(in the rows, 128 means zero)
One turn moves every row onto another: examples first, then more rows asked
Zir: [138 148 140 137 133 132 139 105 119 112  68 129 102 142 107 167 132 138
 139 140 137 123 169]
lomo: [115 120 156 142 149 158 145 134  84 128 156 117 129 113 156 161 118 138
 118 145 145 126 160]
Zafuv: [121 121 172 136 141 165 134 131 101 143 171 120 128 118 157 165 127 141
 108 129 137 132 147]
desok: [146  82 152 128 134 185 133 136 115 118 165 114 148 110 115 137 120 156
 113 142 138 115 135]
zon: [128 125 157 176 130 164 140 138 130 146 160 119 150 109 175 144 111 151
 118 163 126 127 128]
Los: [133 157 140 173 115 131 160 108 151 119  72 111 130 154 120 163 100 157
 139 169 109 128 134]
momem: [177 109 143 107 135 186 138 118 126 120 104 146 137 154  82 146 115 155
 132 125 126 123 144]
botun: [158 121 136 125 130 162 144 109 157 114  77 118 133 150  70 150 124 154
 132 150 124 113 129]
tive: [137 104 142 137 122 137 153 124 128 139 167 124 151  96 136 117 133 152
  95 167 162 112 102]
Piru: [123 142 153 149 136 137 154 119 119  99  83 131  99 155 126 144 153 141
 129 117 133 153 165]
Giviv: [148 125 156 125 143 174 170 120 146  94  92 128 143 160  75 134 140 159
 108 129 125 127 139]
tes: [114 125 153 173 136 147 162 138 117 145 159 120 152 114 167 145 107 158
 118 176 129 132 114]
zom: [127 161 160 175 125 127 190 113 150 100  90 115 144 163 128 142 116 158
 110 150 115 147 127]
reva: [139 143 132 163 118 138 153 129 166 128  92 144 146 153 127 130  85 144
 141 164  83 123 136]
Vaf: [138 156 150 118 138 146 151  96 129  99  66 137 109 146 138 165 125 131
 118 122 149 142 157]
bevo: [145 155 146 161 106 122 160 118 156 112  88 143 123 154 134 138  76 149
 110 145 108 144 108]
kudak: [160 119 146 117 125 181 143 109 168  96  72 129 133 153 102 145 117 154
 118 124 125 139 119]
fama: [144 144 123 117 110 104 147 105 154 128 104 151 131 133 111 109 121 113
 118 151 139 102 145]
puli: [132 153 133 122 134 119 142 114 123 125  94 153 117 142 127 140 115 110
 133 140 127 111 184]
penut: [146  95 170 130 126 179 134 130 125 128 175 115 150 112 126 147 122 158
  95 130 137 120 127]
fosek: [151 153 138 115 116 124 163  90 166 114  78 141 129 137 129 132 133 136
 101 141 163 132 104]
kofa: [120 133 169 164 136 153 157 136 121 154 168 130 152 114 164 159 115 165
 104 155 125 135 118]
bune: [134 156 148 159 125 153 165 112 165 112  68 130 134 159 150 156 101 154
 128 148 112 156 111]
kina: [142 100 161 132 123 181 139 130 117 119 185 111 152 109 128 143 134 150
 103 142 131 119 127]
zos: [133 130 166 141 144 167 135 129 102 133 159 127 142  96 161 155 123 138
 106 144 150 113 168]
vol: [138 112 162 143 114 137 145 124 132 147 177 132 144  99 145 135 137 159
  89 147 153 125 106]
voza: [157 143 135 108 112 124 151 103 164 118 102 134 114 155 109 120 106 115
 100 137 145 124  98]
las: [137 155 147 135 135 129 144 121 120 113  77 166  93 146 131 159 102 135
 120 123 126 143 151]
Fofad: [135 114 154 151 114 144 148 123 122 130 181 132 154  96 147 130 142 154
  98 157 146 124 109]
vopug: [146  95 154 141 134 195 124 137 134 134 166 120 150 104 137 133 129 151
 110 146 135 114 132]
fifel: [124 123 162 139 145 170 143 131  93 131 177 122 137 113 154 160 139 137
 117 145 134 128 147]
Fabo: [146 149 146 146 127 138 144 115  94 122  95 148 108 148 145 166 108 144
 142 128 132 142 178]
lup: [171 130 124 113 105 128 155  95 154 145 119 135 137 148 109 112 129 133
 116 154 160 117  94]
pum: [157 126 145 105 144 176 140 124 148 114  88 147 118 163  87 150  97 133
 116 126 113 131 125]
Sater: [135 137 138 133 120 124 170 105 165 118 101 120 122 158 110 107 163 136
 111 139 151 138 103]
tuvaf: [146 148 125 134 110 109 156  94 161 130  83 116 121 144 104 134 135 132
 125 165 149 112 113]
Gemes: [140 127 152 140 128 148 144 121 134 141 170 127 158  94 154 125 129 142
  94 163 160 106 121]
monu: [123 129 162 167 135 158 156 136 115 140 171 132 157 107 161 155 128 161
 112 164 123 134 122]
nake: [154 114 134 128 124 169 134 128 164 114  98 137 144 154  92 127  97 139
 139 140  93 110 149]
nobi: [147 158 142 174 104 122 172 107 143 137 106 129 145 158 152 139  84 155
 132 166 116 140 115]

Zafuv goes to kofa
tive goes to desok
monu goes to Fofad
Now these:
Piru goes to zom
bevo goes to voza
puli goes to reva
botun goes to Zir
nobi goes to lup
fosek goes to kudak
Gemes goes to vopug

